[[-27  -6   7   6 -12  26  -4 -17   1  19]
 [ 32  12   7 -13  42 -61  -6  10  -7 -40]
 [-20  -6   9   5  10  11  -2 -15  -8  13]
 [ -6 -20 -50  24 -75 103  45  32   8  70]
 [-52  -3  48  -1  41 -15 -33 -57 -13  -3]]
->
[[ -6   7   6 -12  26  -4 -17   1  19 -27]
 [ 12   7 -13  42 -61  -6  10  -7 -40  32]
 [ -6   9   5  10  11  -2 -15  -8  13 -20]
 [-20 -50  24 -75 103  45  32   8  70  -6]
 [ -3  48  -1  41 -15 -33 -57 -13  -3 -52]]

[[ 18   1  -3 -17  15]
 [ 15   2   1 -73  37]
 [-38   5  -2 -36   3]
 [ -9   1  -3  93 -32]
 [ -9   3  -2 -74  27]
 [ 49  -2   0  64   1]
 [ 49  -2  -1  44   7]
 [ -3   1   2  59 -13]
 [ 30   1   1 -83  47]
 [ 61  -3   5  48  16]]
->
[[  1  -3 -17  15  18]
 [  2   1 -73  37  15]
 [  5  -2 -36   3 -38]
 [  1  -3  93 -32  -9]
 [  3  -2 -74  27  -9]
 [ -2   0  64   1  49]
 [ -2  -1  44   7  49]
 [  1   2  59 -13  -3]
 [  1   1 -83  47  30]
 [ -3   5  48  16  61]]

[[-48 -38]
 [ 70  81]
 [-19 -10]
 [-16 -30]
 [-19  30]
 [ 25  71]
 [ 60  76]
 [ 50  11]
 [ 63  17]
 [ -2 -48]
 [-81   8]
 [ 48  25]]
->
[[-38 -48]
 [ 81  70]
 [-10 -19]
 [-30 -16]
 [ 30 -19]
 [ 71  25]
 [ 76  60]
 [ 11  50]
 [ 17  63]
 [-48  -2]
 [  8 -81]
 [ 25  48]]

[[  4 -34   7 -22  34   2 -21  -4   0]
 [ -6  -6 -14  -5  -2 -10  38  -6   0]
 [ 11  47 -92  13 -15   0 -29   9  -1]
 [ 28  52 -10   2 -11  10 -71   8   8]
 [ -1   9  46   6   7  -2 -29   5 -22]
 [ -3 -15  47   2  12  -5  82   7   8]
 [  9  64 -66  -2 -15 -17  25   0  42]
 [ 13  33  19  -7  -9   9 -54 -10   0]
 [  0  87  39  -2 -21  -7  38 -29   2]
 [-53   9 103   9  11 -13  23  10  43]]
->
[[-34   7 -22  34   2 -21  -4   0   4]
 [ -6 -14  -5  -2 -10  38  -6   0  -6]
 [ 47 -92  13 -15   0 -29   9  -1  11]
 [ 52 -10   2 -11  10 -71   8   8  28]
 [  9  46   6   7  -2 -29   5 -22  -1]
 [-15  47   2  12  -5  82   7   8  -3]
 [ 64 -66  -2 -15 -17  25   0  42   9]
 [ 33  19  -7  -9   9 -54 -10   0  13]
 [ 87  39  -2 -21  -7  38 -29   2   0]
 [  9 103   9  11 -13  23  10  43 -53]]

[[ -5 -24 -47   7 -50 -86  41 -10 -64  68]
 [ -1   0  20   7  -2  78  15 -13  36  12]]
->
[[-24 -47   7 -50 -86  41 -10 -64  68  -5]
 [  0  20   7  -2  78  15 -13  36  12  -1]]

[[-45  14  75 -69]
 [-39 -76 -50  12]]
->
[[ 14  75 -69 -45]
 [-76 -50  12 -39]]
---
[[ 43  44 -16 -11  19  15 -21  12  28  97]
 [ 45  27  -5  -6  -6 -38 -13  21  -3   1]
 [-64 -45  -6  -6 -23  81   6 -12   8  18]]
->
[[-64 -45  -6  -6 -23  81   6 -12   8  18]
 [ 43  44 -16 -11  19  15 -21  12  28  97]
 [ 45  27  -5  -6  -6 -38 -13  21  -3   1]]

[[-27 -30  19 -36  66  -8  -8  38  30 -17  30 -73 -43  27 -15  17]
 [-10   3  14  -7  39   6   8 -10   8  -1  10 -29  16 -13   0  20]
 [-30 -37  18 -42  69 -12 -12  50  34 -20  34 -80 -58  38 -19  15]
 [ -8   4  12  -7  39   6   7  -5   9  -3  10 -24  12  -8  -2  18]]
->
[[ -8   4  12  -7  39   6   7  -5   9  -3  10 -24  12  -8  -2  18]
 [-27 -30  19 -36  66  -8  -8  38  30 -17  30 -73 -43  27 -15  17]
 [-10   3  14  -7  39   6   8 -10   8  -1  10 -29  16 -13   0  20]
 [-30 -37  18 -42  69 -12 -12  50  34 -20  34 -80 -58  38 -19  15]]

[[ 13  16  14  10   7  -7  -9   7   8  18  -6 -16 -21 -20]
 [-74  22  10  -9 -36 -27 -68 -42  -9 -80 -62 -51  72   9]
 [  4  -1  -5  -2   1   4   6   0   1   5   0  -3   0   4]
 [ 33  52   8   5 -40 -35 -15  21  -7 -36  15 -27  16  18]]
->
[[ 33  52   8   5 -40 -35 -15  21  -7 -36  15 -27  16  18]
 [ 13  16  14  10   7  -7  -9   7   8  18  -6 -16 -21 -20]
 [-74  22  10  -9 -36 -27 -68 -42  -9 -80 -62 -51  72   9]
 [  4  -1  -5  -2   1   4   6   0   1   5   0  -3   0   4]]

[[ 37 -71  71 -42]
 [ 14  92 -82 -65]]
->
[[ 14  92 -82 -65]
 [ 37 -71  71 -42]]

[[ -3 -74 -34 -30   9  66  28]
 [ 57   2 -41 -39 -75   5 -20]
 [-73  29 -40 -30 -63 -11 -36]
 [ 55 -25  -9 -64  48  30  12]
 [ 75  72  16 -42 -57 -43 -72]
 [ -3  37  -7   5 -64  51  25]
 [-47  -4  33 -11  49 -24  -6]
 [  3 -65 -58  66  30 -52 -49]
 [-67  71 -73   9 -13 -51  55]
 [  0  13 -31 -23 -34 -27 -53]]
->
[[  0  13 -31 -23 -34 -27 -53]
 [ -3 -74 -34 -30   9  66  28]
 [ 57   2 -41 -39 -75   5 -20]
 [-73  29 -40 -30 -63 -11 -36]
 [ 55 -25  -9 -64  48  30  12]
 [ 75  72  16 -42 -57 -43 -72]
 [ -3  37  -7   5 -64  51  25]
 [-47  -4  33 -11  49 -24  -6]
 [  3 -65 -58  66  30 -52 -49]
 [-67  71 -73   9 -13 -51  55]]

[[  2  25  14  -4   2 -18 -65   4   1 -31 -11  18  -9 -40 -26]
 [ -3   4  16  37  11  25  39  -2   3 -56  36  52  39 -15 -14]
 [ -3  38  31 -29   6  22   0  -2   6  92 -26 -49 -28 -34 -20]]
->
[[ -3  38  31 -29   6  22   0  -2   6  92 -26 -49 -28 -34 -20]
 [  2  25  14  -4   2 -18 -65   4   1 -31 -11  18  -9 -40 -26]
 [ -3   4  16  37  11  25  39  -2   3 -56  36  52  39 -15 -14]]

[[-24  -4   4  26   3  -1 -98 -25]
 [  9   9  24  21   0   2 -31  18]]
->
[[  9   9  24  21   0   2 -31  18]
 [-24  -4   4  26   3  -1 -98 -25]]
